Some points:
(-0.683, 1.642, 0.881, 1.210, -3.180, 3.778, 1.065, -0.672, -0.800,
 0.223, -0.067, 0.669, -0.478, -0.463, 0.054, -1.386, 0.077, 1.409,
 -0.569, 0.626, 0.130, -1.161, -1.390, -1.027)
(-0.984, -0.368, 0.488, 0.557, 0.370, -0.883, -0.817, -0.674, -1.117,
 -0.295, -2.023, -0.013, -0.609, -0.414, 0.517, -0.119, -1.087, -1.380,
 -1.609, 0.770, -0.134, 0.142, -0.768, -1.396)
(-0.062, 0.038, 1.136, -0.342, 0.176, 1.032, 0.263, -0.996, -0.922,
 -0.664, -1.509, -0.948, -0.232, -1.796, -2.150, -0.945, 0.639, -0.280,
 -1.188, -1.758, -0.681, 0.252, -0.603, 1.673)
(0.863, 0.749, -0.157, -0.063, -0.798, -2.202, -1.329, -0.078, 0.489,
 0.033, 0.239, 0.846, -0.235, -0.202, 1.341, 0.560, -1.494, -1.065,
 1.014, -0.420, 0.295, -0.241, -0.895, -0.799)
(0.761, -0.375, -1.080, 1.273, 0.048, 1.503, 0.952, 0.656, 1.289,
 0.962, -0.559, -0.299, -0.743, -0.338, -0.413, -1.297, -0.929, -0.831,
 0.996, 0.433, 0.134, 0.268, 0.492, 1.620)
(0.677, 0.326, -0.189, -0.107, -1.989, -1.160, -0.582, 0.322, 0.709,
 0.677, 0.123, -0.278, 0.030, 0.502, 0.059, 0.312, -1.333, -1.800,
 -1.276, -0.624, -1.010, 0.590, 0.713, -0.821)
(-1.374, -0.551, -0.407, -0.032, -0.027, -1.121, -0.537, -1.298, -0.289,
 0.515, -0.847, 0.260, 0.048, -0.142, -0.373, 0.817, -0.344, -0.242,
 0.390, 0.057, -1.250, -2.014, -1.835, -1.539)
(-0.965, 1.531, 1.545, 1.066, 2.393, 0.135, 0.042, 0.890, -1.463,
 1.205, -0.246, -1.206, -0.692, 0.301, -0.267, -1.112, -0.206, 0.874,
 -0.020, 0.091, -0.695, -0.158, -1.597, -1.578)
(0.770, -2.138, -0.495, -1.030, -1.372, -0.814, -0.581, -1.031, 0.406,
 0.859, -0.314, -0.009, 0.001, -0.542, -1.118, -0.174, -0.416, 0.027,
 1.497, -0.930, -0.612, -1.357, -0.423, -2.414)
(-1.216, 0.554, -1.447, -0.156, 1.280, 0.569, 1.181, -0.732, 1.260,
 1.812, 1.399, -0.174, 0.510, 1.731, -0.507, 0.081, 0.592, 1.297,
 -0.628, -0.440, 2.483, 0.714, -0.357, -1.538)
(-0.893, -0.535, -0.360, -2.266, -1.462, -1.263, -0.944, -0.902, 0.099,
 0.751, -0.606, 0.409, -0.035, -0.016, -0.121, -0.642, -0.592, -1.141,
 -0.866, 0.184, 0.138, 2.018, 0.987, -0.388)
(0.518, 0.423, -0.005, 0.495, 2.074, 1.036, 1.421, 0.214, 0.015,
 -0.821, -0.219, 0.402, -0.480, 1.320, 0.685, 0.697, 1.115, 0.443,
 0.283, -0.196, -0.101, 0.278, 0.589, 0.932)
(-0.351, -0.715, 0.064, -0.492, 0.001, -0.740, -1.519, -0.839, -0.799,
 -1.015, 1.787, 0.433, -0.211, 0.174, 0.995, 0.318, -0.012, 0.295,
 0.643, 1.114, 0.852, -1.418, -0.176, 1.829)
(0.774, 0.672, 1.049, 1.646, 0.865, 1.390, -1.446, -0.192, 0.778,
 -0.803, -0.144, 0.497, 0.340, 1.790, 2.175, 2.017, 0.021, 0.139,
 -0.272, -0.360, 0.380, 0.519, 0.307, 0.251)
(-0.223, 0.079, 0.247, 0.165, 1.121, 0.610, 0.904, 1.997, 0.795,
 0.860, 0.042, 0.166, -0.046, -1.215, -1.616, -0.537, -0.382, -0.668,
 -0.003, -0.133, 1.091, -0.454, 1.127, 1.089)
(0.530, 0.387, 0.006, -0.396, -0.591, -0.863, -0.413, 0.557, 0.733,
 0.060, 0.666, 1.423, 1.583, 0.501, 1.254, 0.435, -0.993, -1.720,
 -0.889, 0.059, -0.207, 1.593, 1.552, -0.410)
(0.940, 1.174, 0.421, 0.904, 1.378, 0.249, 1.035, 0.306, -0.618,
 -0.336, 0.268, 1.606, 1.792, 1.158, 1.731, 1.075, 0.610, -0.404,
 -0.640, -0.596, -1.058, -0.335, 1.675, 0.137)
(-1.145, -0.358, -0.085, -0.854, -0.789, -0.802, -0.449, -1.402, -1.111,
 0.008, -1.580, -1.324, -0.119, 0.324, -0.453, -0.935, -0.793, -1.207,
 -0.871, -0.493, -0.185, 0.316, 0.112, -1.019)
(0.430, -0.238, 1.778, 0.475, 1.111, 1.057, 1.249, -0.097, 0.564,
 0.014, -0.806, -1.584, -0.591, 1.763, 0.232, 0.153, 0.819, 0.818,
 0.461, -0.589, 1.597, -0.815, -0.319, 0.270)
(-0.756, -0.061, 0.788, 0.119, 0.584, -0.184, 1.245, 1.081, -0.744,
 0.923, 0.268, 0.731, 0.340, -0.277, 1.206, -0.852, 1.526, 0.803,
 0.621, 1.627, 1.504, 1.421, 1.893, -0.419)
(0.065, -1.797, -0.400, -1.042, -0.010, -0.660, -0.739, 0.655, -1.251,
 -1.178, 1.396, -0.157, 0.055, -0.018, 1.140, -0.284, 0.707, 0.137,
 0.168, 0.911, 1.342, -0.707, -1.199, 1.463)
(-0.978, -0.786, -0.352, -0.517, 1.790, 0.963, -0.417, -1.955, 1.703,
 -0.550, 0.958, 0.527, 0.382, -1.168, -2.071, -1.619, 0.167, 0.747,
 0.755, -0.787, -1.030, 0.992, -1.436, -2.170)
(-0.556, -0.635, -0.991, 0.416, -0.775, 0.415, -0.186, -1.514, -0.543,
 -2.039, 0.084, -0.989, -0.854, -1.159, -0.779, 1.292, -0.457, -0.378,
 1.046, 1.188, 1.240, 1.480, 1.631, 0.932)
(-0.820, 0.155, 0.060, 1.083, 0.679, 1.435, 0.407, 1.402, 0.703,
 1.816, 1.634, -0.424, 0.556, 0.716, -0.039, -0.682, 1.229, 0.528,
 -1.982, -1.833, -0.491, -0.192, -1.546, -0.072)
(-1.115, 0.025, 0.588, 1.184, -0.390, -2.372, 2.517, -1.578, -1.558,
 2.265, -0.845, 0.295, 1.201, -0.943, 0.777, -0.566, 1.826, 0.311,
 -0.618, 2.269, -1.294, 0.169, 0.040, 1.191)
(1.969, 1.546, 2.042, -0.405, -0.774, -0.698, -0.176, 0.718, 2.458,
 0.295, 0.215, 0.138, 2.124, -0.404, -0.752, 2.829, 1.244, 0.750,
 0.815, 1.572, 0.612, 1.294, -1.148, -1.244)
(-0.682, -1.429, -1.371, 0.309, -0.339, -0.469, -1.843, 0.482, -1.451,
 -0.802, 0.378, 1.605, -0.918, -0.036, 0.155, 0.136, 0.631, -0.063,
 0.195, 0.765, 1.494, 0.289, -0.571, 0.663)
(0.065, -0.226, 0.773, 0.591, 0.813, 0.709, 0.559, 1.092, 0.403,
 0.161, 3.220, -1.288, 0.261, -1.006, -0.619, -1.537, -1.542, -0.072,
 0.849, 0.568, -0.161, 0.357, 1.074, 0.765)
(-0.013, -1.035, -1.053, 1.058, 0.268, -1.863, -1.338, 0.013, -0.093,
 -1.243, 0.376, 0.594, 0.113, -0.211, 0.643, -0.120, 0.437, 0.997,
 0.155, -0.206, 1.625, -1.674, 0.764, 1.215)
(0.416, 1.178, 1.181, -0.445, 1.315, 0.510, -0.183, -1.193, -1.388,
 -0.161, -0.942, 2.105, 1.525, 0.396, 0.959, -0.585, -0.408, -1.810,
 -0.084, -0.815, -1.492, 0.584, 0.636, -0.770)
(0.130, -0.367, -0.910, 0.412, -0.382, -1.522, -1.194, 1.105, -1.275,
 -1.448, 0.740, 0.479, -0.241, 2.155, -4.141, 0.402, 0.585, 0.588,
 -0.068, 1.396, 0.167, -0.718, 0.226, 0.599)
(0.757, 2.487, -1.304, -1.036, -0.900, -2.239, -0.658, -0.181, -0.678,
 -0.035, -0.209, -1.122, -1.127, 0.571, 0.258, -1.080, 1.647, 1.835,
 0.488, -0.938, 0.087, 0.949, -0.012, 1.581)
(-0.231, -0.963, 1.190, 1.426, -0.155, 0.112, 2.348, -0.253, 0.089,
 1.043, 0.825, -0.069, 0.007, 0.897, 0.476, -0.616, 1.554, 0.442,
 0.589, 0.316, -1.011, -1.191, -0.641, 1.073)
(0.816, 0.860, -0.842, -0.401, 0.550, 0.135, -1.032, -0.585, 0.544,
 0.627, 0.582, -1.279, -2.424, -1.880, -1.024, -1.703, 1.148, 1.272,
 -0.157, 0.987, 1.171, 0.784, 0.794, -1.253)
(0.976, 0.382, -2.553, -2.666, -0.357, 0.800, 0.827, 0.900, -0.027,
 -0.063, 0.608, 1.660, 0.004, -1.281, -0.654, 0.322, 0.388, 0.784,
 0.259, -1.195, -2.104, -1.249, 0.602, -0.066)
(0.366, -1.126, 0.919, 0.115, 1.019, 1.414, 1.247, 0.316, -0.919,
 -1.369, -0.157, -0.893, -0.929, -0.985, 0.021, 2.730, -0.378, -0.013,
 -0.205, -0.607, -0.696, 0.737, 0.238, 1.285)
(-0.129, -0.815, 0.092, -0.878, -1.016, -0.802, -1.071, 0.818, 1.189,
 0.485, -0.431, -0.804, -0.515, -0.699, 0.570, 0.658, 1.286, 0.460,
 2.988, 1.386, -0.729, -1.653, -1.392, -0.877)
(0.641, 0.500, -0.077, 0.084, 1.035, 1.481, 1.274, 0.695, 0.526,
 0.792, -0.115, 0.767, -0.491, -0.517, -1.037, -0.836, -1.438, -0.986,
 0.830, 1.433, 1.177, -0.293, 0.514, 1.010)
(0.719, -1.149, 0.456, -0.333, -0.196, 1.768, 1.324, 0.552, 0.585,
 1.237, -1.240, -0.959, -0.125, 1.553, 0.286, 0.270, 2.401, 0.606,
 -0.548, 0.870, 0.071, 0.808, 0.539, 0.635)
(0.177, -0.619, 0.252, 0.680, -0.476, -1.241, -0.931, 0.011, -0.559,
 -2.096, 0.894, 1.507, -1.341, 1.234, 0.277, -0.616, 0.509, 0.762,
 0.805, 0.697, 0.521, -0.188, -0.774, 1.010)
(-0.176, 0.591, 0.448, 0.604, -0.925, -0.539, -0.361, -0.239, -0.077,
 0.437, -0.154, -1.155, -0.480, 0.148, 0.235, 0.160, -0.690, -1.893,
 -1.467, -0.166, -1.354, -1.157, -0.548, -1.549)
(1.248, 0.359, 0.272, 1.804, -0.008, 1.310, 1.493, 0.715, -1.345,
 -1.795, -0.327, -0.242, -0.757, -1.626, -0.502, 1.741, 0.677, -0.661,
 0.705, -1.237, 0.688, 0.558, 0.564, -0.140)
Along one direction, these points spread out more than along any other. Take the direction at right angles to it along which they spread out most. Go by this last direction. How far along it is each point below, from 0 to 99? The average is 50, and the first point in the table lies past the average. One standard deviation of the points above along it is 16.
(0.811, 1.537, -1.613, -1.819, 0.424, 0.148, -1.791, -1.058, -1.319,
 1.003, 0.606, 0.281, 0.653, -0.265, 0.401, -0.350, 0.826, 1.020,
 -0.402, -0.197, 1.138, -0.653, -1.714, 0.692) 46
(0.700, 0.899, 1.662, 0.514, 0.343, 0.096, -0.109, -1.472, -0.836,
 -0.631, -1.217, -1.684, 0.258, -0.749, -1.429, -1.043, -1.087, -0.840,
 -0.936, -0.914, -0.377, -0.987, 0.888, -0.266) 70
(-0.207, -0.941, -0.422, 0.472, 1.185, 1.324, 0.448, 0.930, 1.329,
 0.951, -0.311, -0.594, 0.064, -0.784, -0.572, -0.854, -1.778, 0.160,
 -0.234, 1.209, -0.080, 0.468, 0.300, 1.747) 48
(1.039, 0.246, -2.031, -1.375, -0.616, 1.512, -1.541, -0.672, -0.718,
 -0.553, 0.204, -0.916, 2.021, 1.591, 0.682, 0.069, -0.351, 1.063,
 1.444, -1.078, 0.918, 2.189, -0.745, -0.715) 47
(1.300, 0.323, -2.592, -2.634, 0.900, -0.140, 0.200, 0.246, 0.999,
 0.133, -0.074, 1.659, -0.860, -0.966, 0.386, -0.191, 0.306, 0.329,
 -0.293, -1.023, -2.270, -0.563, 0.422, -0.217) 57
(-0.150, 0.295, -1.068, -1.139, -0.626, -1.702, 1.586, 1.923, 1.026,
 -2.768, 0.110, -0.547, 0.162, 0.642, 1.984, -1.013, -0.665, -1.162,
 -2.289, 0.134, 0.501, -0.725, -1.987, -1.374) 56
(0.359, 0.331, 0.529, -0.570, -1.250, -1.255, -1.005, 1.419, 1.632,
 0.934, -0.026, 0.331, -0.271, -0.190, 0.672, 0.421, -0.726, -1.849,
 -1.514, -1.034, -0.137, 0.382, 0.416, -0.944) 67
(-4.502, 0.801, 0.709, -0.400, -1.094, -0.011, -0.778, 0.418, 1.155,
 -1.542, -0.823, -0.366, 0.063, -0.413, 0.884, 2.439, 0.380, -0.366,
 1.738, -0.084, -0.435, 0.149, 1.632, 0.182) 46
(0.281, -0.715, 0.551, -0.536, -2.068, -0.114, 0.851, 0.220, 1.181,
 2.526, 1.941, 0.970, 0.394, 1.338, -0.032, 1.551, -0.642, -0.550,
 0.394, -0.263, 1.161, 0.468, 1.084, 1.345) 44
(-0.143, -0.438, 0.591, 0.945, 0.037, 0.529, -1.050, -1.596, -0.787,
 -0.274, -0.556, -0.934, 2.205, 1.199, 0.288, 0.073, -0.566, -1.186,
 -1.238, -1.771, -0.154, -0.410, -0.112, -0.731) 70
(-0.197, 0.036, 0.921, -0.047, -0.238, -0.721, 0.078, -1.592, -0.534,
 0.004, -0.465, -0.305, -0.576, 0.520, -0.109, -0.485, -1.232, -1.784,
 -1.196, -0.708, -0.956, -0.289, -0.688, -0.898) 75
(-0.118, -0.124, 0.150, 0.930, 0.435, 0.375, 0.720, 1.682, 1.194,
 0.603, -0.969, 0.109, 0.180, -0.777, -1.201, -1.768, -1.333, -0.194,
 0.722, -0.323, 0.404, 0.868, 0.040, 2.129) 48
(-0.145, -0.976, 0.130, 0.003, -0.352, -1.158, -0.190, 0.256, -0.355,
 -0.553, -0.594, 0.626, -0.255, 0.057, 0.460, 0.287, -1.855, 5.604,
 -0.733, 0.219, -0.207, -0.077, 0.498, -0.078) 38
(-0.287, -0.642, -0.119, 1.439, 0.961, 1.144, -0.028, 0.209, -0.276,
 -1.181, -1.186, -0.539, -0.237, -1.097, 0.176, 2.101, 0.380, 0.044,
 1.946, 0.835, -2.015, -0.958, 0.525, -0.608) 48
